[[ 18  20  -4   3  -7   6  -4  42  -3]
 [ -1  -8  12  19 -18  10   0   0   0]
 [ 10  -6 -17   1  18  19   0   0   0]
 [-19 -15 -21   5 -22  -8  -1   5   0]
 [ 25 -17   4  24  -3   6  16  13 -23]]
:
[[ -1  -8  12  19 -18  10   0   0   0]
 [ 25 -17   4  24  -3   6  16  13 -23]
 [ 18  20  -4   3  -7   6  -4  42  -3]
 [ 10  -6 -17   1  18  19   0   0   0]
 [-19 -15 -21   5 -22  -8  -1   5   0]]

[[  5   9  -1  -2 -14   5]
 [  3 -42   1   8  35 -20]
 [-12   3   0   0  18   2]
 [  0  -9   9  -3   7  -1]
 [  1   2   7   9  -9   8]
 [  3  11   8  20  10  -3]
 [ 20  -3 -15  -8  -4  14]]
:
[[  0  -9   9  -3   7  -1]
 [  3  11   8  20  10  -3]
 [  1   2   7   9  -9   8]
 [  3 -42   1   8  35 -20]
 [-12   3   0   0  18   2]
 [  5   9  -1  -2 -14   5]
 [ 20  -3 -15  -8  -4  14]]

[[ 25 -21 -14 -23  -2  -2 -20 -49  35  17  43  13  23]
 [-26   9  13  -5  26 -23  -9 -51 -29 -27  -4  12  23]
 [-20  12  -4  10  15 -32  27  -4 -39  26 -19  -2 -11]
 [ 18 -16   6   9  18 -14  44   3  -5   6 -21  -3  -7]
 [  0 -18   5  11  -4  34  11  16  35  10  16  -5   0]
 [  2  -8  12   4   1 -16  17   5 -12  10 -22  -6 -22]]
:
[[-26   9  13  -5  26 -23  -9 -51 -29 -27  -4  12  23]
 [  2  -8  12   4   1 -16  17   5 -12  10 -22  -6 -22]
 [ 18 -16   6   9  18 -14  44   3  -5   6 -21  -3  -7]
 [  0 -18   5  11  -4  34  11  16  35  10  16  -5   0]
 [-20  12  -4  10  15 -32  27  -4 -39  26 -19  -2 -11]
 [ 25 -21 -14 -23  -2  -2 -20 -49  35  17  43  13  23]]

[[-19  17 -12 -53]
 [-14  24  13 -40]
 [ 11  12  18   3]
 [  4  12  24 -18]
 [ 11   7  17   5]
 [ 27   5  -3 -27]
 [ 21  19  14 -40]
 [-11  23  -6 -48]]
:
[[  4  12  24 -18]
 [ 11  12  18   3]
 [ 11   7  17   5]
 [ 21  19  14 -40]
 [-14  24  13 -40]
 [ 27   5  -3 -27]
 [-11  23  -6 -48]
 [-19  17 -12 -53]]

[[ -5  17   8 -23 -25  16 -37  48 -22  44  45  17 -13  26  -5  22]
 [  2  12  29 -20   7 -19   3 -25  24 -17 -31  -5 -40  -1   5 -20]
 [-10 -44  35   1  29 -28   9  48 -32  -6  -5 -19  48 -30 -37  -8]
 [-13 -23 -35  -5  13 -34 -41 -41 -16 -30 -48   2  43   2  29  37]
 [-22  32 -30 -16   0 -10 -17 -23  40 -31   0 -43 -39  33  37 -43]]
:
[[-10 -44  35   1  29 -28   9  48 -32  -6  -5 -19  48 -30 -37  -8]
 [  2  12  29 -20   7 -19   3 -25  24 -17 -31  -5 -40  -1   5 -20]
 [ -5  17   8 -23 -25  16 -37  48 -22  44  45  17 -13  26  -5  22]
 [-22  32 -30 -16   0 -10 -17 -23  40 -31   0 -43 -39  33  37 -43]
 [-13 -23 -35  -5  13 -34 -41 -41 -16 -30 -48   2  43   2  29  37]]

[[ 30  34 -25 -26 -16  23 -16  -5  30 -25  32]
 [  2 -26   4  35   0 -14  16  -3 -25   8 -20]
 [ 16  -2 -39  -7 -15   4  -4   1   3 -37   2]
 [ 17  18  -8 -40  -7  29 -24  -9  23 -12  15]
 [ -1 -30 -26  29 -18 -25  22  16 -26 -25 -19]
 [-25  -9  40  17  38  -8   2  -4  -6  36 -14]
 [-23 -14  20  31  20 -22  18  20 -23  19 -25]]
:
[[-25  -9  40  17  38  -8   2  -4  -6  36 -14]
 [-23 -14  20  31  20 -22  18  20 -23  19 -25]
 [  2 -26   4  35   0 -14  16  -3 -25   8 -20]
 [ 17  18  -8 -40  -7  29 -24  -9  23 -12  15]
 [ 30  34 -25 -26 -16  23 -16  -5  30 -25  32]
 [ -1 -30 -26  29 -18 -25  22  16 -26 -25 -19]
 [ 16  -2 -39  -7 -15   4  -4   1   3 -37   2]]

[[-13  26 -22 -45  32  18  34]
 [-14   6  -9 -31  26   2  31]
 [ -4  29 -16 -14   6  27   4]
 [  6   5   9   1   0   0 -10]
 [  6  -4   4   5  -4  -4  -6]]
:
[[  6   5   9   1   0   0 -10]
 [  6  -4   4   5  -4  -4  -6]
 [-14   6  -9 -31  26   2  31]
 [ -4  29 -16 -14   6  27   4]
 [-13  26 -22 -45  32  18  34]]
---
[[-22   7]
 [ -5   2]
 [ 16   8]
 [-29  -8]
 [  1   5]
 [  7  -2]
 [ 54 -27]
 [ -3  -7]
 [  3 -22]
 [ 45 -21]
 [  1  -4]
 [ 40   6]]
:
[[-22]
 [ -5]
 [ 16]
 [-29]
 [  1]
 [  7]
 [ 54]
 [ -3]
 [  3]
 [ 45]
 [  1]
 [ 40]]

[[ 10 -41 -13]
 [  4  -4   5]]
:
[[ 10 -13]
 [  4   5]]

[[  7  25 -30 -12  10 -13   0  51 -18  34 -27 -20   9 -28 -27 -32]
 [ 28  22 -21   8 -13   9  16  51   5   1 -21   2 -34  10 -21 -53]
 [ 42   9  22  11   7  -1  18  24  33  38  30   2  47  -9  30 -16]
 [ 16  -7  36 -15  -3   2  -3  35  33  12 -46  11  14  34 -46  26]]
:
[[  7 -30  10   0 -18 -27   9 -27]
 [ 28 -21 -13  16   5 -21 -34 -21]
 [ 42  22   7  18  33  30  47  30]
 [ 16  36  -3  -3  33 -46  14 -46]]

[[ 31  -7 -33  53 -11]
 [-38 -14  15 -54 -26]]
:
[[ 31 -33 -11]
 [-38  15 -26]]

[[-21  16 -12  35  20   9]
 [ 13   9  -3 -55   5   3]
 [ 25  -7  18 -27 -29 -10]
 [  5  18 -10  48  19  -1]
 [  3  14  -8  30 -10   4]
 [ 11  11   7  25 -14   9]]
:
[[-21 -12  20]
 [ 13  -3   5]
 [ 25  18 -29]
 [  5 -10  19]
 [  3  -8 -10]
 [ 11   7 -14]]

[[ 33 -14   6   6 -16]
 [ 21 -24  -9   2 -15]
 [  2  45 -21 -19   4]
 [ 10 -19  -6 -40  22]
 [ 24  19 -30 -39   1]]
:
[[ 33   6 -16]
 [ 21  -9 -15]
 [  2 -21   4]
 [ 10  -6  22]
 [ 24 -30   1]]

[[-24  -1  -7 -29 -48]
 [-46 -28  28  27 -14]]
:
[[-24  -7 -48]
 [-46  28 -14]]
